Here are some points, one per row:
[ 32  36 -29  19 -38   2 -43 -40   6   0  15 -33  -7  -8  50  10  35   2
 -31  22  23   4 -12  -7 -17 -34 -44 -15  -4 -15 -30  -1]
[-29  22  -9 -22   6 -26   3 -12 -13  20 -33 -34   1  19 -11 -26  -6 -14
  38 -21 -16  -7  19  15  21 -34  32  17   1 -28 -20 -15]
[ -2 -10  27  21   7  19  16  34  20 -15 -31 -26 -46 -16  33  44 -34 -24
  21  20   2 -11  12 -22 -20 -41   7  43  -9   8 -12   4]
[ 27  19   3  13 -38 -12 -29  15 -47  21 -11 -32  19  38  10  39 -37  14
 -10  34   5  48 -12 -32 -16  21  39  18  21   4  15  13]
[ -5 -34 -21 -40  -5  24  12  17  15 -10 -35  -3   5  46  25  22  27 -29
  21   1 -15  24  26 -16 -24  15  -4 -20  16  15   6  27]
[-28  25 -17  12  11  24   5  -8 -14  17 -12 -18  -6  19 -36 -22  16  -8
  12 -27   9   1  31  -7   1 -31  42  17  -7  -7 -25 -22]
[ -1   9   6  30  47 -34  21  25 -17  -4  15  26  24  28  30  34 -17  39
  39  29  13  -3 -20 -19   8  -4   4 -26  38  10 -14  -9]
[ 14  30 -42 -19  -2  25  16   9  43  29   6  -7 -30 -29  15   8 -33  35
   6  19 -11 -35  24   4 -22   6  14  28  12  11  35  25]
[ -5  20 -16  45  15  42  -6 -13  -5  17 -25   3   2  23  -3  -4  50 -15
 -15   1  22  16 -15   3   2 -14  35   8 -56  32  21  57]
[ -2  -2  20  10  40 -34 -23  -6 -16 -20  19 -20  20 -20 -37  -7 -11 -22
 -20   1   9  28   4  18  25 -17   6   7 -12  10  27  19]
[  3  17 -26 -25  25  11 -14 -11   0   7  30 -25  -6  16   0 -11 -40  26
 -20 -14  29 -26  -1  34  15  25  44  20 -12   1 -44 -25]
[ 23  34   6 -38 -43 -14  31  54 -29  30  18   7  74 -24  33 -30 -13  41
 -37 -28  12  43 -45  68  40 -51  -6  35  42  43  19   3]
[-28 -16 -24  22  13  22 -32 -37  -5 -17  31   9  22  54  18 -20 -33 -14
  33  -6 -21  -1 -35  21  30 -34 -10 -30 -37  20  21 -10]
[105  16 -24  77  14 -14   3 -37  27  12  34  -8  41  32 -33  21   5   6
  41 -47 -33 -27  61 -34  26  -3 -18  17  21   8 -54 -29]
[  6 -44   9  22 -55  65  45   1  41 -29 -25   5  64 -68  27 -32 -15 -22
  41  38  26  76  20 -18  10   5  17   8  -7  40  -2 -44]
[  7  -6 -15 -23   6 -30  -9 -20 -13  34 -35   2  15  30 -10   8  34  21
 -10 -17  26  14 -15 -18  15  28 -26  26 -48 -26   2 -15]
[ -5 -21  48 -24 -23 -20   7 -19  55  26 -23  11  -3   7  14   5  48  -6
   8  -1  18 -21   9   3  29  45  39   7  25  37  -9  22]
[  9  -6  24 -22  -9 -28  39  15 -14 -23 -20   8 -13  46  -5 -17 -24  18
 -42   9  38  13  -7 -36 -16  -4   8 -34 -22  11 -47   1]
[-68 -31  24  -3 -34  30 -11 -44 -49  -4 -41  18  57 -61 -30  22 -65   7
 -24  23   3 -32   2 -10 -24  26 -78  33  -9  69  13   2]
[-11   7  -2  24 -32 -57  17  -8  -2  34  11  38 -23 -22  26  25 -22   6
  11  12 -10   6  32 -22  57  12  30   1 -22   5  10  30]
[ -1  35 -25  23 -19   5 -15 -11  -9   8 -31 -27 -13  -5 -38 -29  -6  17
  -7 -23 -18 -10 -22  -8 -20  19   9 -38   9 -17  26 -23]
[ -4  27  29  25  38  32  44  30 -17  15 -37 -13  -4  33  10  -1   7 -16
   3 -21 -17 -15 -30   3  20  36 -24  26  14 -28   4 -24]
[ 20 -22 -33 -11  14 -35  43 -43 -16  25  -8  11 -12 -15  22 -10  17   9
  -4  32 -23 -22 -30  23 -44 -14  34   8 -22   3 -12 -31]
[ 16  30  28  -7 -12   3 -21 -30  11 -15  16   3  12 -22 -37 -21 -15  26
  -2  14  25  36 -30  17  -8  26 -19   1  31 -57  15  22]
[-42  29  42  -9  11   0  27  -6   2   9  20   0   4 -17  11  37  19 -24
 -16 -22   3   8  46 -23 -36 -16  13 -28  -2 -12  34 -32]
[ 29  25  18 -28  48   6 -27 -21   6 -21  -4 -24  12  -8  17  13 -19  30
 -30   5  19  12  15  11  23  38  -3 -10  21  16   6  27]
[-26  20 -12  -3  18   9 -14  -6 -15   4  -1 -19 -11  18  -6  27  22  -9
 -21 -16   2 -10  -9  25  20  14  -5  14  22  -6 -24 -36]
[ 13  20  29   2 -11 -12  23   2  -5  -1  19  12   7 -30  -2  15   4 -36
  29  -1  21 -32 -43 -17   7  10   1   3 -45 -33  26  22]
[ -6  -3  17  -4  21  25 -24 -10  -6  47  14  28  10  14 -31  21   2  34
  46 -16  51   9   0  12 -34 -31  -7  10  11  -7 -33  23]
[ 11 -12 -29 -37 -21 -24  12  23   4  -1  10  -3  -1  -5  28 -24 -34 -20
  24  -7  26  21  50   2 -26  23 -31 -39 -10 -18  13  18]
[ 23 -29  47  -7  15  17 -39   2 -29  11 -32 -25  -3 -18  17  -1  24  -8
 -14  -2 -22 -22  -9   2 -13  12   7 -29  -1 -22 -26 -21]
[-30   6 -10  -3  18  11 -18 -21 -11 -24   5 -37 -58  13 -22 -13  11 -21
  16   3   3   0 -41  11  38 -19  17  -2  30  47   1  -8]
[-14 -26  48  20  10  14   7 -27  -8   2   5  16 -16  -5  18 -32 -15 -10
 -35   8 -20 -19   1  24 -25  -8   3 -10  -2   6 -39 -28]
[ -3  36 -15 -18 -17 -23 -28 -11   9 -24 -26  20  25 -14  -7  26  -4 -33
 -27 -18  13 -24   5 -25 -10  27  -5  -8 -19  26  11 -28]
[ 13  15  21 -18 -25  21  15  12   7 -35  26  17  14  28  23  38  45  37
   1   8 -29   3  24  32 -28  -4  25 -16  -9 -39  33 -20]
[-13  23 -11  -8 -21 -47 -28  44  55 -47 -35  24  19  29 -25  25  10   1
  18  28  20 -36   1  30  20 -28 -28  28  -9  -5 -30 -21]
[-12 -11   0  -5   7  28 -36  46  -2  -3   4 -37  23   3 -20  -3  21 -32
  19  64  11 -29  33  29  24  -5  -3 -20 -27 -21 -23  -2]
[-16 -22  -4  42  -8 -21   0 -15 -14 -18   3  35  28 -11  27 -19 -13 -22
  -6 -23  25 -31 -21  19  -1  18  36  13  29 -51   7  33]
[  3   8 -15   7  14  20 -15 -11 -19 -53 -25  11 -34 -32 -24 -22  51  66
  25 -13 -14   8  28 -27   8  13  -8  44   2 -23 -12   2]
[  5  24   8 -39   7  17  15  -2  10  20  28  25   3  10  24 -14   6   6
  29   4  11  16  17 -26  33  15 -12  27 -27   9  17 -31]
[ 12  38  29  -3 -19  17 -10  29 -11 -27  -8  51 -46  -9   4  11 -31  21
  19  -9 -39  24   7  -5  -5 -12  -7 -42 -31   4 -16 -26]
[-16  39  16 -24 -21  12  44 -28  17  13  35  17  -8  45  -9 -21   4 -31
  15  25  -9  10  -7  25 -10  31 -28  13  19  14   3  26]
[-11 -21  46  -7  -9  11 -25 -10  63  46 -23 -22   4  -6 -23  -9   2  -2
  -1 -22 -27 -17  -8 -39 -13 -36 -16 -29 -13 -26  12 -11]
[-16 -10  -4  29  -7 -27 -12   4 -11  39  23 -28 -28 -21  -1 -13  25   0
   3  42 -22 -21 -21 -12 -34  28 -16 -14 -19  42 -28  10]
[ 15  -9 -23   4  46 -25 -33  26  -8  19 -14  45 -10 -13 -10 -39   8 -31
 -27  21 -33  15 -11   0 -38 -13 -21  29 -18  13 -17 -26]
[-49 -37 -30  12  35 -32  59  43  21 -43  30 -79  14 -62   9  33   6  22
 -34 -42 -56  68 -35   6  -5  -4 -31 -26 -41 -18 -60  20]
[  1 -27 -30 -37 -40  36   4 -13 -39  -3  12  16   1  -6 -19  35  12 -11
 -15 -20 -46 -42 -18 -16  -2 -34  -7   4  34 -22 -13  42]
[ 21  13  46 -16   3   7  21 -14  16 -25   5  -8 -29  30  10 -45 -22  21
 -21  28 -33  18  26  12  26 -37  -2  18  25   0  13  41]
[ -5 -19 -11  12  -4  -3  10   0   0  14  29   7   9 -27  11 -23 -17 -23
 -34  -7  23 -32  -3 -24  30  -9  30  19  -7 -40  16 -15]
[-16 -21 -19  -6  15  35 -28  -7  10  27  10  43 -25 -18   4  25   1 -24
 -19 -34  -5   9 -14   1   7 -23 -22 -16  32 -24 -21  25]
[  1 -40 -12  11  17  -9  21 -22 -22 -22 -23 -12 -28  10 -20  10  13 -10
   0  15  52 -35  14  38   4 -39 -21 -36   5  14  62 -29]
[ -8  28 -31  27  -8  14  28  48  -9  26 -23 -24 -14  -6  18 -45  26  20
  17 -25   4 -42  18  -8   1  27 -19 -18  35 -16   6  11]
[  6 -40   3  25 -34   1 -15  -1  24   1  36 -35 -36  44   7 -22 -29  31
 -18 -35 -16  -6 -10 -16 -35  25 -24  39 -23 -13  41 -25]
[-21 -36  -9  21 -16 -37 -14  -1  -7  14  -7  21  -1   4 -23  -3   5 -20
 -25 -23  -8  14  12  21   6  -2 -16  35   9 -33  24   2]
[ 46 -30  12 -31   3  20   2  21 -18 -15  39  12   0 -16 -49  18 -10   5
  -2  24  13  -2 -23   4  26  18 -11 -28 -18   9  24 -36]
[ 15  19   1 -11   9  15  -2  28  39 -17 -15  22  -8  -8 -13  18   6  15
  11  12 -27  14  19  45 -40 -21  21 -27   8  23 -12  34]
[ 22 -10  48 -47   1 -26   4  29 -30 -51  31 -11  16 -17   8 -31  14 -11
  38 -43  23 -13 -11 -25 -39  11  22   9 -13  30   7  23]
[ -3 -16 -28  38  -5   1  -5  44   2 -16  24  28   5  29   1  18   6  14
 -26  15  23  10 -15 -34  15  24  21 -19  19  17  12  18]
[-22 -14 -30   9  37 -20   3 -23  29 -17  21  -4  -2 -17  11 -27 -15 -22
  28  26 -35   9  19 -27 -14  29  27   4  44  12  24   5]
[  2 -26 -19  -8  24 -27  -7   6  22 -12  12  14  14   7  -6 -10  -4   1
 -29  21  23  15  13 -37  20 -17  -1 -35  11   5  14  19]
[ 18 -19 -28   0 -17  -4 -16 -16 -26  28 -33  12 -46 -20 -15  37   4 -21
   8 -20 -19  28 -16  52  10  13 -15 -12  12  -7   4  15]
Along one direction, these points spread out more than along any other. For each point below, how far along it does it lie, from 0 to 99? The average is 50, and the first point in the table lies past the average. One standard deviation of the points above along it is 16.
[ 15  -9 -23   4  46 -25 -33  26  -8  19 -14  45 -10 -13 -10 -39   8 -31
 -27  21 -33  15 -11   0 -38 -13 -21  29 -18  13 -17 -26] 58
[-28  25 -17  12  11  24   5  -8 -14  17 -12 -18  -6  19 -36 -22  16  -8
  12 -27   9   1  31  -7   1 -31  42  17  -7  -7 -25 -22] 76
[ 23 -29  47  -7  15  17 -39   2 -29  11 -32 -25  -3 -18  17  -1  24  -8
 -14  -2 -22 -22  -9   2 -13  12   7 -29  -1 -22 -26 -21] 63
[-11   7  -2  24 -32 -57  17  -8  -2  34  11  38 -23 -22  26  25 -22   6
  11  12 -10   6  32 -22  57  12  30   1 -22   5  10  30] 41
[ 23  34   6 -38 -43 -14  31  54 -29  30  18   7  74 -24  33 -30 -13  41
 -37 -28  12  43 -45  68  40 -51  -6  35  42  43  19   3] 8
[-16 -22  -4  42  -8 -21   0 -15 -14 -18   3  35  28 -11  27 -19 -13 -22
  -6 -23  25 -31 -21  19  -1  18  36  13  29 -51   7  33] 50
[ -5 -19 -11  12  -4  -3  10   0   0  14  29   7   9 -27  11 -23 -17 -23
 -34  -7  23 -32  -3 -24  30  -9  30  19  -7 -40  16 -15] 50
[ -1  35 -25  23 -19   5 -15 -11  -9   8 -31 -27 -13  -5 -38 -29  -6  17
  -7 -23 -18 -10 -22  -8 -20  19   9 -38   9 -17  26 -23] 69
[ 29  25  18 -28  48   6 -27 -21   6 -21  -4 -24  12  -8  17  13 -19  30
 -30   5  19  12  15  11  23  38  -3 -10  21  16   6  27] 41
[-26  20 -12  -3  18   9 -14  -6 -15   4  -1 -19 -11  18  -6  27  22  -9
 -21 -16   2 -10  -9  25  20  14  -5  14  22  -6 -24 -36] 73
[ 13  20  29   2 -11 -12  23   2  -5  -1  19  12   7 -30  -2  15   4 -36
  29  -1  21 -32 -43 -17   7  10   1   3 -45 -33  26  22] 43
[-14 -26  48  20  10  14   7 -27  -8   2   5  16 -16  -5  18 -32 -15 -10
 -35   8 -20 -19   1  24 -25  -8   3 -10  -2   6 -39 -28] 52
[ -8  28 -31  27  -8  14  28  48  -9  26 -23 -24 -14  -6  18 -45  26  20
  17 -25   4 -42  18  -8   1  27 -19 -18  35 -16   6  11] 66
